[[-116.14   24.47  -91.77  -97.44]
 [ -56.96  -96.79  -45.49    1.76]
 [  70.68  163.04  -88.59  -97.36]] => -96.79

[[ -42.97 -141.37  169.74   10.65  -28.17]
 [ 179.09  137.56 -101.16   26.93  200.27]] => 137.56

[[-1.2 -1.3 -1.6 -1.4]
 [-0.4  2.1  0.0  0.3]
 [-0.1 -0.5 -1.3  0.9]] => 2.1

[[ 179.49   26.45  100.16  -62.47 -183.84]
 [  19.86 -218.23  132.83  -92.33   76.95]
 [-176.07   67.18 -140.42  118.63 -134.89]] => -218.23

[[ -67.963 -139.065   11.093 -131.174 -102.434 -202.116  173.463]
 [  -6.848    0.671    2.766   10.885    1.517   -3.312   -1.035]
 [ -27.531 -148.872  192.620   36.069  -61.283  105.639 -104.794]] => 0.671

[[-145.9    6.8  146.8   -8.5  -17.5   63.5   28.0]
 [   1.2   37.9  -10.1   -8.6 -217.9   54.6    4.6]] => 37.9

[[ 182.1 -106.1  225.1 -187.3   60.8 -172.5]
 [ 174.6 -204.1 -209.0  187.3  210.3 -200.5]
 [-194.5 -216.4 -203.3  221.5  202.9  170.5]] => -204.1

[[-18.95   6.97  -1.31  21.66]
 [ 16.42  -2.83  -2.17 -13.65]
 [ -9.82  11.13   4.48  22.34]] => -2.83
---
.01	-.43	.01	-.17	.02	.11
.10	.33	.01	-.03	-.07	-.05
-> .33, -.43

.05	-.45	-.06	-.23 -> .05, -.45

.20	-.03	.12	.40	.42 -> .42, -.03

.32	.23	.02	-.44
.03	-.01	.10	-.03
-.01	.06	-.07	.04
-> .32, -.44

-.45	-.52	-.08	-.10 -> -.08, -.52

.19	.13	-.44	.12	.09	.02	.11 -> .19, -.44

-.49	-.44	.32	-.55 -> .32, -.55

.05	.05	-.02	.10	.01	-.35	-.03
.03	.03	-.02	.07	-.02	.19	-.02
-.13	.02	-.02	-.16	-.05	.50	.05
-> .50, -.35
---
-.16	-.27	.46	.00	-.20	.04
.04	.12	-.08	-.02	-.22	.04
.16	.12	-.08	.00	-.20	-.32
--> .46

-.02	.45	-.09	-.04	-.03	-.05	.38
.00	-.55	.14	-.07	-.18	-.08	.27
-.01	-.30	-.17	.03	.07	.02	.43
--> -.09

.05	-.16	.29	.54
-.35	.24	.17	-.54
-.33	.23	.41	-.53
--> .29

-.05	.14	.27	.12	.54
-.20	-.13	-.14	-.09	-.07
.10	.10	.13	.06	-.22
--> .27

.10	-.08	-.17	.19
.17	-.10	-.34	.35
-.17	.05	.33	-.40
--> -.17

.06	.12	.02	-.01
-.29	.00	.14	-.48
.01	.07	.05	-.05
--> .02

.19	-.25	-.11	-.10	.52	.17
.19	-.25	-.10	-.10	.51	.13
.19	-.25	-.14	-.12	.52	.26
--> -.11

.41	.00	-.03	-.12
.48	.00	-.02	-.11
-.20	.00	-.03	-.13
--> -.03
---
-.45	.35	.22	-.50	.11 -> .35
-.05	.11	.50	-.22	.15	.12	-.04 -> .11
-.07	-.49	.00	-.12 -> -.49
-.32	.52	.11	-.23	-.28	-.28	.28 -> .52
.14	-.01	.18	.42	-.03	-.11 -> -.01
.02	-.52	.12	-.43 -> -.52
---
[-.54  .14 -.09  .05 -.11  .15 -.07]	-.09
[ .51 -.06  .31  .53]	.31
[-.04  .46 -.41  .05 -.13 -.01  .14]	-.41
[-.24  .01  .25  .51 -.02]	.25
[-.09  .18  .03 -.21 -.04 -.42  .09]	.03
[-.07 -.02 -.10 -.55 -.06]	-.10
---
[ 11 -41 -11  -5   7  45] 11, 45

[[5 7 2 7 5 6]
 [5 3 7 5 5 3]
 [4 4 1 6 6 8]] 5, 8

[2549 6208 3212 2100 4878 6679 9123] 2549, 9123

[ 28  -2 -38 -41 -43  10] 28, 10

[11 61 99 84] 11, 84

[5 1 0 5 7 6] 5, 6

[[5521 4774 5675 3189 5670 3707]
 [5427 4784 4469 2887 4981 4007]
 [7028 5560 8158 5375 7330 3472]] 5521, 3472

[[ 62  88 126 136]
 [ 58  86 133 175]
 [ 62  84 129 192]] 62, 192

[[284 429 240 735  36 818 792]
 [502 536 419 701 493 627 715]] 284, 715

[ 2 91 30  6] 2, 6
---
-113.29    83.81    53.16   154.02   -80.77  -123.87    -6.53 ==> 154.02, -123.87

  3.285   -7.828  -15.966   -8.743   17.345    3.149   10.470
 15.185    6.664   -4.168    5.048    3.904   23.983   15.330
  9.566   -5.169   -5.410    2.770    3.332   11.684   -0.437
==> 23.983, -15.966

  1.17    2.30   14.32   -0.59
 -5.49  -13.26  -21.31  -12.93
 -9.72  -13.26  -19.59  -12.93
==> 14.32, -21.31

-0.8  -0.9  -1.7   1.2   0.6  -1.4
-1.5  -0.5   0.9   0.1  -1.2  -0.4
==> 1.2, -1.7

 1.2   1.3  -0.4  -1.2   0.9   0.5  -0.4 ==> 1.3, -1.2

-16.13    6.26   -2.34   18.11   -5.09  -14.30 ==> 18.11, -16.13

-10.3   11.9   -1.7   13.4    3.6  -12.3    8.3 ==> 13.4, -12.3

 -53.0   -46.9    36.1   -63.0    39.4   -76.6   168.8
 -89.3  -176.9  -109.5  -108.9    17.3  -173.6  -226.5
==> 168.8, -226.5

-0.62   1.64  -1.90  -0.13   0.71   0.05   0.43 ==> 1.64, -1.90
---
[[77, 37, 88, 94, 9, 33],
 [77, 61, 27, 73, 33, 57],
 [71, 15, 53, 62, 22, 23]]	88

[[44, 16, 42, 64, 27],
 [71, 55, 47, 63, 9],
 [96, 21, 48, 64, 51]]	42

[[-37, -17, -20, 5, -25],
 [23, -22, -29, -42, 24],
 [-6, -36, 28, -4, -11]]	-20

[[138, 29, 75, 35, 107],
 [88, 41, 29, 57, 31],
 [175, 100, 29, 254, 31]]	75

[[-884, -161, -81, 146, 410, -227, 289],
 [128, -303, 55, -53, 76, 583, 245],
 [188, -602, 83, 408, 162, 664, 74]]	-81

[[470, 187, 451, 541, 286],
 [960, 797, 283, 550, 731],
 [624, 527, 567, 368, 549]]	451

[[-12, -14, 27, -25, -31, 3],
 [-24, 20, -5, 26, 14, -2],
 [-16, 1, -16, -36, 4, 4]]	27

[[167, 69, 66, 78, 107, 135, 253],
 [189, 150, 96, 177, 24, 243, 232],
 [122, 43, 123, 94, 170, 172, 231]]	66
---
Input:
.03	-.05	.05	.08
-.13	-.18	.14	.20
.40	.10	-.02	-.01
Output: .40

Input:
.05	-.04	-.14	-.05	-.42	-.33	-.17
-.25	.04	.09	.07	.18	.33	-.08
-.29	.04	.01	.10	.07	.32	.09
Output: .33

Input:
-.32	.25	-.06	-.06	.15
.42	-.47	-.10	.26	-.15
Output: .42

Input: -.27	-.55	.22	-.56	-.28
Output: .22

Input: -.12	-.46	-.04	-.38	-.34	-.51
Output: -.04

Input: .44	-.23	.10	-.04	.17	.15	.00
Output: .44
---
[[-.15  .05  .27  .10]
 [ .19 -.19 -.42 -.08]
 [ .02 -.10  .44 -.01]] => -.15, -.01

[[-.02 -.04 -.01  .00 -.02 -.04 -.01]
 [-.03 -.28 -.08  .11  .33 -.44 -.49]
 [ .12 -.16 -.53  .09  .09  .26  .02]] => -.02, .02

[-.12  .12  .33 -.09  .31  .19  .41] => -.12, .41

[[-.08 -.26  .34 -.29 -.23 -.12]
 [-.04 -.19  .17 -.48 -.14 -.14]] => -.08, -.14

[-.18 -.41  .11 -.16  .50  .20  .18] => -.18, .18

[-.18 -.30  .55 -.15 -.45  .53  .07] => -.18, .07
---
[2 5 4 8 6 1 4] value 8

[3878 1069 8698 8112 3997] value 8112

[38 85 54 66  2] value 66

[[735 200 867 766 380]
 [690 743 648 572 833]] value 766

[5415 6535 5264 8464 7574 1852] value 8464

[[802 372 556 645 495 709]
 [294 400 216 405 531 249]
 [589 779 500 410 855 766]] value 645

[[  24  -82  294  676  122 -530 -165]
 [ 256  -85 -248  -37  -47 -149 -108]] value 676
---
Q:
5,4,2,6,6,3
2,7,5,2,1,4
A: 3

Q:
690,502,242,542,412
900,390,418,332,486
463,902,550,946,903
A: 486

Q:
431,295,412,407,492,392,443
564,172,512,485,378,241,800
A: 443

Q:
4859,3543,5738,2568,2093
3503,8027,4938,3806,4324
A: 2093

Q:
132,60,82,170,36
61,176,114,35,124
156,122,6,59,233
A: 124

Q:
157,54,99,118,196,127
180,99,23,157,54,99
A: 127
